(in the rows, 128 means zero)
Rows swapped in pairs by one turn or mirror: which row each one swaps with
The rows were stretched afterwards, more along some directions than others.
kib: [137 133 112 118 113  95 113 115 122  67 140 119 140 118 126 135 116 127
 129 127 169]
gida: [115 130 103 131 110 131 166 144 125  61 131 110 115 126 113 126 123 162
 103 162 162]
Pebug: [158 129 149 132 131 164 199 130 149 145  92 104 140 136 100 110 118 129
  94 124 126]
Zifis: [124 130 113 131 129 115 137 146 157 126 134 165 108 138  96  98 132 139
 129 140 125]
vurov: [ 92 141 127 134 124 138 105 104 140 154 129  99 107 140 102 129 163 127
 135 145 138]
kipu: [155 142 160 130 136 159 194 125 138 133 108 111 130 113 100 113 118 112
 100 133 123]
Mavag: [129 132 103 124 119  99 128 131 120  86 131 127 137 119 127 127 126 144
 126 134 176]
tonoz: [115 105 142 121 136 156 159 138 139 101 101  91 155 150 149 124 103 115
 148 122 108]
dubo: [121 125 129 142 130 105 123 165 117 117 158 131 115 153 115 146 120 124
 143 148 165]
vuzul: [120 133  93 135 119 132 170 154 115  69 135 108 120 143 119 119 117 166
 117 166 162]
Pip: [145 143 145 115 166 162 150 113 140 115 107 109 136  94 171 109 113 110
 120 139 113]
butok: [108 137  89 126 121  93 142 128 155 107 166 132 100 156 125 138 120 122
 166 158 143]
Vepes: [125 155 115 121 154 151 101 115 123 154 113 139 120 138 147 160 118 101
 157 148 114]
suvar: [136 146 149 113 155 152 128 107 139 123 107 107 142 106 162 110 115 103
 121 136 119]
Doz: [125 151 145 110 157 150 121 114 130 124 116 109 142 109 163 121 112 105
 130 137 126]
Kaniz: [100 132  90 114 132  93 134 129 155  98 155 129 126 153 133 147 115 119
 165 147 131]
lolo: [105 139 118 129 130 134 120 100 135 151 134  95 106 139 102 140 151 127
 135 145 146]
vare: [123 123 106 138 161 172 138 137 152 130 106 134 118 110 167 100 109 117
 140 131  98]
Koga: [164 141 168 137 134 163 204 121 156 136 104 110 129 110 109 103 130 121
 102 130 113]
ton: [116 106 144 123 137 152 153 138 123 105 107  96 161 151 155 141 101 121
 147 124 108]
det: [127 148 116 115 145 157  97 109 114 157 102 127 136 152 146 161 112 101
 137 139 110]
Zun: [128 132 134 145 120 107 134 159 120 113 158 131 113 151 108 149 124 126
 144 152 165]
nit: [123 127  87 136 114 140 172 159 132  75 134 116 106 140 126 126 117 172
 101 156 167]
lugod: [111 147 125 143 120 123 118 108 141 148 146  98  96 129 105 129 164 122
 139 139 147]
latef: [110 106 145 119 132 155 153 144 120  96 109  85 161 150 144 129 101 124
 140 119 123]
kobal: [120 120 116 149 160 163 145 142 154 130 111 122 126 102 163  91 119 130
 133 128 116]
sor: [125 132 124 141 127 106 121 166 118 113 153 137 114 155 114 148 126 129
 138 153 161]
Fupam: [130 125 107 125 119 125 139 118  91 133  99 152 115 176 135 163  89 135
 120 134 109]
bon: [117 110 115 154 161 152 138 144 131 132 122 134 118  98 157  94 109 124
 145 135 112]
Zave: [125 137  88 136 113 135 175 151 128  74 135 114 114 139 125 124 122 164
 108 168 165]
kem: [121 127 129 143 121  98 133 161 116 115 162 135 118 157 111 152 127 135
 149 149 161]
kek: [138 128 142 147 122 105 139 159 115 105 148 125 118 144 106 142 124 130
 134 149 159]
Fuped: [126 115 116 122 127 138 132 109  80 129  90 152 123 176 126 149  79 138
 112 137 101]
lomab: [129 146 142 109 156 153 141 116 146 116 119 100 142 107 170 119 114 105
 129 129 122]
vud: [113 124  90 135 115 128 165 154 115  70 138 127 122 138 123 131 113 177
 101 157 168]
bupe: [125 144 109 123 153 147 102 120 106 151 116 143 128 149 152 166  91 101
 150 145 112]
reres: [105 127 128 136 137 133 114  98 131 148 134 102  98 126 110 126 149 115
 138 147 131]
fir: [101 142 104 116 114  95 127 124 162 103 164 117 118 150 111 139 134 121
 167 144 140]
pupe: [131 124 140 131 121 123 137 145 136 117 126 162 115 125 100  93 133 144
 127 126 107]
fofut: [135 117 115 130 121 124 139 115  92 126 106 165 112 171 129 153  80 127
 119 129  99]
Notif: [137 107 102 151 166 161 152 141 121 127 102 143 114 103 169 101  98 141
 116 136 120]
gibo: [139 123 127 129 124 126 145 145 144 109 122 166 118 136 102  96 124 153
 113 126 121]
niver: [121 118 118 126 117 123 122 120  79 139  92 162 113 173 134 153  96 131
 122 131 102]
Taga: [128 111 117 150 161 169 149 133 137 130 102 130 125 101 156  91 110 125
 138 125 106]
Rol: [169 151 159 140 142 165 196 128 141 141 114  97 125 115 104 101 130 110
 119 137 124]
romop: [112 106 144 116 128 150 154 139 129  93 109  91 165 156 146 138 100 120
 136 124 113]
gat: [133 124 137 127 121 131 156 138 155 123 109 141 121 123 105  85 151 155
 110 120 121]
gobak: [136 130 106 122 115  98 116 122 114  81 128 129 138 131 121 142 115 140
 122 138 175]
zoze: [117 102 147 119 127 151 146 139 130  94  96  90 161 154 149 132 103 118
 141 116 110]
povir: [166 147 150 133 139 165 206 126 149 140 111 107 126 122 107 105 124 116
 105 144 123]
zivi: [127 133 129 134 129 118 142 151 147 116 133 165 108 131 104  93 140 150
 121 140 116]
Zav: [133 134 105 119 116 102 112 121 120  78 139 127 131 121 132 128 117 130
 127 130 172]

Swapped with butok: det
Swapped with zivi: Taga
Swapped with Vepes: Kaniz
Swapped with tonoz: sor
Swapped with Notif: gat

